The rows below fall into families. The same turns and mirrors carry the whole set onto itself and the rows of a family onto each other. For each named row, which other rows are in its family? Write them in the order they are listed.
These 16 rows form 4 families of 4 rows each.
Gur: [ 17  -2  -7 -22 -13  22 -22 -46]
git: [ -6   4   3 -35 -22 -24 -16 -34]
Nuf: [  9 -31   0 -20  11 -29   3   0]
nanu: [ 16 -26  -6  11  23   3 -23 -15]
nufoz: [ 17  -5 -17 -26 -21  10 -22 -49]
nam: [ 10 -28  13 -14  15 -19   3   2]
ruv: [ -9   3  -7 -35 -20 -24  -8 -36]
zav: [ -6  12   0 -31 -24 -12 -12 -33]
Fito: [  9 -30  20 -24  11 -26   5 -12]
siro: [ 13 -10 -11 -19 -21  21 -22 -45]
fepa: [ 18 -24  -1   2  27   8 -27 -12]
tofa: [  5 -33  -5   7  23   5 -24 -27]
nuso: [  2  13   0 -31 -20 -27 -17 -22]
kofa: [ 16 -26   9 -18  12 -30   3  -3]
zokif: [ 15 -34  -7   1  28  -6 -24 -16]
Ped: [ 23  -8 -22 -15 -21  18 -21 -36]

The rest of the family of kofa: git, nanu, siro
The rest of the family of tofa: Fito, nuso, Ped

The rows below fall into families. The same turns and mirrors carry the whole set onto itself and the rows of a family onto each other. For each named row, which other rows are in its family? Write them in the order they are listed.
These 20 rows form 4 families of 5 rows each.
mer: [ 19  13 -25 -28  -2  22   1   5 -29   6 -10   4 -19   3  15  29  -6   1
   9  -8  23  16  21]
vedun: [-29  15 -24 -15  18  20  34   4 -16  23  -5 -38  12 -22   7 -20  29  33
  20 -24 -18  14   2]
tomip: [ 10  12 -36 -28   0  29  -6   4 -20  24 -21   6 -19   6  22  16  -2  -3
  18  -8  32  23  17]
nurel: [-19  -1 -16 -13  17  27  34  12  -7  23 -12 -13  23 -24   7  -9  36  34
  22 -31 -24  13  -1]
fuz: [ -4  20  -9 -12  32 -13  20   9  -7  25 -35   6  -4  15  24  -6  -1  18
  15  14 -15 -20   0]
Desu: [ -6  28 -20  -9  40 -13  28   9   2  26 -24  -3   4  11  16  -5 -11  19
   4  18 -12 -17  15]
namel: [-17  30 -19 -10  38 -17  10  -3   5  30 -37  -3  -5   9  10  -4   4  18
   9   5  -5 -16   1]
dap: [-10 -16 -39  -1  12  11  28 -23 -28   2  -5  -8  33  -5  37   4  11  17
 -15 -44  16 -18 -12]
Veva: [ 11  26 -32 -20   1  23   6 -10 -30   6 -18   4 -16   9  20  18  -6   2
  17  -2  28  28  31]
tuka: [-29  17 -11  -7  11  32  39   6   3  21   0 -24  15 -18   7 -12  23  32
  24 -28 -13  11  -7]
ril: [ -6  -9 -36  21  -9  28  27   0  -8  16 -41  -8  30   7  23  -3  -2   8
 -31  12  21  36   6]
kubal: [ 16  17 -40 -19   8  42  -1  11 -22  11 -23  -5 -18  11  20  16  -7   8
  15  -1  24   7  28]
Tup: [-11 -16 -37   9   5   4  36 -17 -21  -5  -2 -15  25 -18  44   9  20  12
  -7 -26  29 -16 -12]
kenit: [-12   2 -38  11  -8  27  29   0 -20   0 -30   4  29  -6  31  -4   5   0
 -35  18  14  40   7]
mosek: [-12 -24 -51  12  22  -1  27 -17 -32   0 -13  -2  19 -17  36   3  13  23
 -12 -34  14 -14 -14]
Gikeb: [-11 -16 -52   5   3  -2  29 -29 -26   2  -1  -6  20 -18  40  -1  21  17
 -14 -35   3  -7 -10]
Dit: [ -8   5 -26  12 -20  20  28   6 -12  16 -34  11  29   4  20  -3  -6   5
 -40  -1  20  32  16]
navi: [ -4  31 -20 -12  46 -11  23   4 -11  28 -21   3  -9  23  14  -7   8  17
   2  10 -16  -9  13]
muvi: [-39  12 -26  -8  15  28  27   8  -8  25  -4 -29  14 -17   2  -4  22  27
  23 -37 -19  13  10]
Pinaz: [-15  -8 -20  15  -8  27  28  -2  -7  11 -37  -1  18 -16  25  -5   5   1
 -34  13  19  42  13]

The rest of the family of Gikeb: vedun, Veva, kenit, navi
The rest of the family of Tup: nurel, namel, kubal, Dit

The rows below fall into families. The same turns and mirrors carry the whole set onto itself and the rows of a family onto each other. For each named row, which other rows are in its family? Write them in the order they are listed.
These 40 rows form 5 families of 8 rows each.
ger: [-17  17  -8 -34 -10  15   4   8  26  17 -20   3  12  10  11  -7  31 -19
  12  36 -16 -35  -3  36  20]
sak: [ 36  -4  23   2 -12  46   6  10  22  -9   7   1  27   5  27  -5  15  -7
  -3   2 -11 -20  12  31  41]
kif: [ 27  22 -11 -14   4  35  24 -17  31   3 -41   2  14 -16  24 -21  18   4
  34  -2  16  -9 -17   4  27]
teb: [-12 -49  17  12 -20  28  27  -1  10  22  -8 -12   5  22 -10  -1   0 -19
 -17  17 -18  -9  19  31  17]
Pebi: [-20   4  -5 -35 -16  13   0   2  17  18 -12  -3   9   7  11 -13  30 -11
  17  43 -10 -32  -3  33  27]
zume: [ 35 -31  15  35  -3  47  34 -20  22  25 -22  -2  -7   3   8 -14   0   0
   2 -16   7  17   4   0  12]
kud: [ 15   0  -6   0 -29  23  23   9  13   7  -6 -21   9  24   1  18  23  -3
  15  -8  27 -21 -11   5  -5]
kuram: [-15   7  -1 -41 -18  14   5   1  18  13 -17 -11  10  12   9  -5  26 -15
  18  39 -16 -34  -1  35  22]
gizo: [  3 -14  14   0  17  38  16 -21  36  34 -35  21  -4 -11  19 -40   8 -16
  -2  28 -35   3  12  30  37]
sekat: [ 37  -5  31  10 -10  46  11  -2  16  -7   5  10  32   3  18 -10  21 -10
   1  -2 -11 -23  12  32  35]
dofe: [  9  -8 -10  -4 -20  27  27  15   3  10  -5  -8  14  17  -3  23   8  -8
   9  -7  27 -27 -15   5   0]
bakot: [-15 -17 -19 -10   4  24  29 -23  18  46 -52   5 -20   7 -16 -10   9 -12
  19  25   1  -1  -1   3  -1]
fovas: [-12 -39  18   7 -10  31  23   5   7  28  -5 -11   2  23 -11  -1   5 -34
 -15  19 -23 -11  22  32  15]
gek: [ 36  26 -10 -17   0  33  18 -14  30  10 -37  14   1 -15  26 -24  20   6
  36   4   6  -7 -19   8  24]
Kevu: [-12 -15 -19  -6   1  26  20 -19  32  48 -49   2 -28  14 -13  -6  14  -7
  20  21   6  -5  -9   1  -3]
fufi: [-20  14  -7 -34 -13  12   1   6  20   6 -14  -4  13   8  11 -14  31 -14
  14  33 -12 -30  -6  37  21]
rezu: [  7 -11   8  -4  20  33  14 -21  41  27 -35  21  -9  -6  21 -43   7 -11
   0  32 -30  -2  19  33  34]
gomus: [ -7 -42  21  10 -15  26  21   3   9  30 -12 -14   5  26 -15   3  10 -28
 -12  24 -26 -10  15  28   8]
tofe: [-15 -14 -18  -8   0  19  34 -25  23  45 -50   1 -24   8 -12 -18  10 -10
  17  18   5  -1  -8   8  -6]
bagi: [ 25  28 -14 -10   2  35  18 -16  39  12 -31  14  -1 -13  34 -24  20   9
  26  -4  17  -7 -15   8  24]
lan: [-15 -43  15  11 -12  32  22  -2  14  26  -5 -13   1  26 -11   1   5 -23
 -22  16 -12 -14  23  32  10]
med: [-14 -16 -18 -11   2  23  29 -17  26  42 -52  -3 -27  12 -12  -9  12 -12
  16  22   3 -12 -10   5 -10]
Lon: [ 32  23 -12 -12  -2  33  17 -20  38   9 -37  12   2 -11  26 -22  21  16
  30   1  17 -10 -19   7  19]
kurif: [ 37  -2  23   1 -16  42  11   6  24 -13   9  -3  22   5  28 -15  14  -4
  -4  -5  -6 -21   6  37  36]
kodef: [ 30   2  27   6 -13  36  19   6  17  -7   7  -1  33  -2  32 -15  17 -12
  -6  -1 -15 -13  10  34  36]
gapo: [ -7 -41  16   6 -16  31  17   1  11  31  -1   0 -11  28 -11  -3   5 -20
 -19  22 -22 -13  22  35   7]
Kodi: [-21   9  -2 -36 -13  23   9  11  23  13  -8   2  10  12   6 -16  29 -10
  21  33 -15 -31  -9  35  37]
zon: [  8  -7  11  -5  13  28  15 -26  32  22 -31  18  -8 -13  18 -42   4 -14
  -8  25 -41  -6  16  34  36]
tatof: [  9   0  -9  -4 -27  37  22  14   2  14 -11 -15  13  18  -4  18  14  -5
  18  -8  33 -16 -14   9  -1]
Nef: [ 40 -21  10  29   4  51  40 -18  26  18 -30   5  -6   5   3 -11  -5  -5
  -3 -23   3  11   7   5   8]
zit: [ 42 -27   6  28   1  43  32 -27  19  21 -34   0  -8   0   7  -8  -6  -6
  -6 -14   9   9  13   5  -2]
mizo: [ 36 -26   5  31   6  51  35 -18  24  20 -26  13  -8   0   3 -20  -4  -1
  -3 -20  10  12   6   5  12]
vapop: [ 40 -31  13  29   1  52  39 -20  24  31 -29   6 -10   4   5  -9  -5  -3
   1 -13   5  10   8   2  13]
zop: [ 34  -1  23   6 -15  41  12   2  19  -6  10   5  30   1  27 -14  14  -5
  -1  -2 -10  -9  13  34  44]
bis: [ 33  30 -13 -22   7  37  14 -16  32  11 -35  14  -3 -11  22 -23  23   4
  33   2  13 -13 -14   9  18]
kolu: [ 14  -6  -2  -1 -32  31  26   7   3   9  -7 -19  12  18  -6  20  19  -6
  15 -12  23 -18 -16   5   0]
goren: [ 12 -10  14  -5   9  38  13 -32  39  24 -38  10 -12  -5  16 -47  15  -8
   6  27 -32   5  20  35  35]
Ruro: [-17 -14 -27 -18  -3  18  29 -14  27  41 -47  -9 -30   9  -5 -14   3  -6
  14  21   6   1  -8   7   0]
mafa: [ 12 -11  -7  -4 -25  37  25   9  10  12 -11 -16  11  25  -6  17  19  -1
  23  -5  35 -17 -12   6  -1]
sev: [ 11 -18  14  -2  15  27  18 -29  41  22 -31  16 -10  -6  18 -42  11 -11
  -3  28 -39  -5  18  29  35]

The rest of the family of Ruro: kif, sekat, dofe, gapo, Kodi, zit, goren
The rest of the family of Nef: sak, Pebi, gek, tofe, lan, tatof, sev
The rest of the family of zop: fovas, fufi, rezu, med, Lon, vapop, kolu
The rest of the family of kud: ger, zume, gizo, Kevu, gomus, bagi, kodef

The rows below fall into families. The same turns and mirrors carry the whole set onto itself and the rows of a family onto each other. For each named row, which other rows are in its family? Write them in the order they are listed.
These 40 rows form 5 families of 8 rows each.
pive: [-15  -4 -13  -6   7  16   8   8  16  15 -20  21  -2   0]
dak: [-18   4   6   2 -27  -6   7  30   4  -3 -20  19  -7  19]
kiru: [ -5  -6  20   2 -37 -12  11  34   2   2  -3  22 -15  24]
mif: [  7  10  45 -11 -26 -27  28  19 -13  -6 -18   0   0  11]
Zoma: [-10  20  22   2   1  -3 -13   3  11 -15 -16   2  16 -10]
leru: [ 17 -27  21  -5 -19   2  19  17  11  28  22  26 -20  11]
zulaz: [ 30 -15  35 -22   9   0  36  -8   1  30   8   6  -3 -11]
vepum: [ -5  19  35   4 -17 -14 -11  13   6 -20  -9   2  11   0]
rurim: [ 16  -6  20 -22  22   7  32 -14   5  26 -10   4   5 -18]
Kuv: [ 23  18  -6  27   3 -15  10   8   3  -2 -32  22 -13   3]
sose: [-20   4  -5  -1   9 -21   4  -4 -28  18  -1 -19 -11  -5]
kel: [ 24 -10  34  -6   9   7  -1 -11  18  16  25   8   4 -19]
Rami: [ 10 -19  26  -1 -34  -9  16  28   5  15  14  24 -20  21]
beri: [ 26  18   3  29 -10 -23  11  15  -2  -5 -27  22 -17  10]
Sezu: [ 13 -27   7  -9   0  15  17   6  17  34  15  26 -15   1]
Gane: [-13  -3  -5  -3  15 -15   7 -10 -25  26   6 -17 -12 -10]
razo: [ 46   1  16  27 -13 -23  18  12  -1   9  -3  25 -25   9]
puled: [-23   4  -7  -2  -9   5   6  19  10   2 -28  20  -2   9]
kene: [  8  10  48   5 -27 -19  -7  16   4 -15   7   4   4   4]
suz: [ -1 -18  -7  -9  10  20  13   2  19  29  -2  24  -7  -4]
fepal: [ 47  -3   2  21  11  -7  19  -3   8  21  -4  26 -21  -5]
fafid: [ 11  -1  22  -6  19  13  -5 -14  20  11   8   6  11 -23]
sedo: [ 32 -14  48 -18 -11 -13  37   3  -6  21  12   6  -8  -1]
lop: [  1 -11  16  -1  -7 -28  11   1 -31  26  25 -15 -22   1]
firor: [ 27  13 -11  24  14  -7  12   0   7   8 -28  22 -12  -4]
nukof: [  1   7  12 -20  21   5  26 -10   2  14 -29   1  11 -15]
lumit: [-15   3  10   3 -10 -33   6   7 -34  12   6 -18 -17   5]
Ramu: [  1 -13  10  -3   4 -22  12  -6 -27  32  25 -15 -21  -5]
Kez: [ 23  -4  52 -13 -25 -24  33  15 -11   7   1   3  -6   9]
Tof: [ -9  17  16 -15   7  -6  23   2  -4  -1 -39  -1  12  -6]
ruf: [ 22  -3  53   1 -23 -15  -2  11   7  -2  24   6  -2   0]
mukud: [ 28 -11  48  -2  -9  -5   0   0  13  11  31   8  -1  -9]
dup: [ -3  12  16  -3  15   8 -10  -8  17  -2  -9   3  17 -19]
taduv: [ -6  -4  16   2 -13 -34   9   6 -34  18  17 -16 -21   5]
nened: [ -4 -10   1  -4  13 -16  10 -10 -25  32  17 -15 -16 -10]
teg: [ 36  10  12  29 -16 -26  15  17  -3  -1 -15  23 -22  12]
debu: [ 37   4  -7  22  17  -4  15  -5   9  16 -16  24 -16  -7]
mivu: [ -6  19  29 -12 -13 -19  23  14 -10  -9 -34  -2   8   5]
Zezo: [-20   6   2   2  -1 -28   4   3 -32  12  -1 -19 -13   1]
vesos: [ 51  -4  12  24  -2 -15  19   4   4  17   1  26 -25   2]

The rest of the family of sedo: mif, zulaz, rurim, nukof, Kez, Tof, mivu
The rest of the family of debu: Kuv, beri, razo, fepal, firor, teg, vesos
The rest of the family of Gane: sose, lop, lumit, Ramu, taduv, nened, Zezo

The rows below fall into families. The same turns and mirrors carry the whole set onto itself and the rows of a family onto each other. For each named row, which other rows are in its family? Write them in the order they are listed.
These 18 rows form 3 families of 6 rows each.
Mev: [ 43  -9  28  -7 -12  -3  12  28  -5  23]
dalik: [-16   0  -1  31 -23   5   3  36 -19  23]
rem: [  4 -14  29  -1 -13   4   9  16 -12  53]
bik: [-21   5  18   6 -12 -13  -3  31 -28  37]
Vara: [-17   4  14  18 -22 -32 -23  40 -22   7]
Ripil: [ 33 -28  31   2  -5 -18  10  20  12  38]
fegi: [-25 -12  10  25 -30  -4 -21  38   2   0]
kedab: [ 33 -34  35   9 -24  -1   4  15   7  38]
siz: [-13   7   5  23 -12 -15  -6  40 -16  48]
Zes: [ 33 -20  40  -9 -18 -10 -11  31  16   2]
div: [ 14  -8  18  10   1 -11  12  28  -9  56]
ruz: [ 19   0   7  15 -13   8  19  32 -22  35]
vug: [ -1 -21  32   7 -29 -13 -28  34  19 -10]
Fopun: [-19  -2   3  26 -34 -29 -26  44  -4  21]
sodul: [ 37 -35  31  24 -33 -19 -17  24  12   8]
rezi: [ 12 -17  20  30 -33 -35 -29  38  -1  -8]
zud: [  1 -23  14  16 -40 -39 -28  35  17   2]
Moraz: [ 29 -37  29   5 -26 -32 -11  23  26  12]

The rest of the family of zud: Ripil, siz, div, Fopun, Moraz
The rest of the family of bik: rem, Vara, kedab, sodul, rezi

